A single turn carries every row of the set below to another of its rows. Some are shown first; where does it send the rows asked next?
Q_669: [ -9 -10  11 -16   2 -12  -3   5   5  33   7  11 -17   5]
Q_450: [-12  12   7   1  17 -22   6   7  16   2  18  11  -1   3]
Q_79: [ -1   6  11 -13   4 -20  -4  13  18   1   3   1  -4   5]
Q_645: [-9 -6 -2  3  8  2 -5 17 12 19  4  9  5  0]
Q_545: [ -5   1 -11  -5   2 -26  -6  12   5  16  -3  -5   6   0]
Q_36: [-27  -5 -18 -12   2 -17   0   5  10  17   1   8  -5   1]
Q_525: [-20  -7 -13  -6  14 -10  -2   3  -2  16  -5  18 -14  -2]
Q_987: [-10 -11  -3   7   7 -16   7  12  12  -1   7  21  -3  -6]
Q_596: [-18  -8 -13 -13   8 -16  -3   3   7  25 -10  13  -7  -4]
Q_204: [ -1   5   7 -11  15 -24  -2  -7   3  16  16  13 -15  16]
Q_407: [ -6  -4   0   8  -3 -16  -1 -10  -7  15   8  16  -4  -9]
Q_911: [-10  -5  -1  15   6 -27  -2  14   3  16  -1  -1   8   3]
Q_995: [  0   6  14   4  26 -20   2   7  16  16   6  12  -6   1]
Q_38: [-11   6  19  -3  17 -22   2   0  21  11   0   0  -1   1]
Q_823: [-22   0  14   0   9 -19   8  -2  -5  28  18  15 -11  -2]
Q_323: [-27  -4 -17  -2  10 -10  -1  -2   2  16   3  15 -13   4]
Q_840: [-23  -4   6 -20  -7 -16   2   3   2  15  19  16  -6   3]
Q_95: [ -9   3   8 -12  10 -21   8   6 -11  18  16  10 -21   2]
Q_117: [-26  -6  25  -2  15 -17   2   7   6   9  11  13  -9   0]
Q_618: [-10  -6   0   9  -2 -12   1   7  -3  10   7  -2 -21  -5]
Q_167: [-20  -8   7 -16   7 -17   6   4   2  29  25   9  -7   4]
Q_212: [-11  -9  10 -22  11 -18   4   9  -4  26  18  12  -9   0]
Q_337: [-17   1  12   0  12 -20   0   8  10  10  24   0 -14  14]
Q_433: [-10   4  15   0   3 -18  -6  -3  24  17   7   8   8   5]
Q_712: [  2  -8 -10  11   8 -17   3   2  17  16   9  14 -11   7]
Q_839: [ -4   2 -13  -6   4  -4  -4  13   8  10  12  12   9   5]
Q_210: [ -3  -2  21  -7  19 -21  -4   0   0  15   9  21   1   0]
Q_813: [ -7  12  11 -10  13 -26   3  -4  18   4   5   1   0   4]
Q_942: [-17  -4  -4   3   2 -23  -6  10   9  21  -3  -2  12  -5]
Q_814: [ -3   0  -7   8   5 -30  -1  13  -1  11   2   2   9   5]
Q_719: [ -9  -3   1  -7  -7 -16   9   3  -4  14 -15  11  -8   5]
Q_298: [-22  -1  -2   2 -11 -15  10  -2   4  18  -3   6  -5  12]

Q_911 moves to Q_323
Q_212 moves to Q_38
Q_712 moves to Q_407
Now these:
Q_545 moves to Q_596
Q_839 moves to Q_719
Q_450 moves to Q_95
Q_117 moves to Q_337
Q_669 moves to Q_433

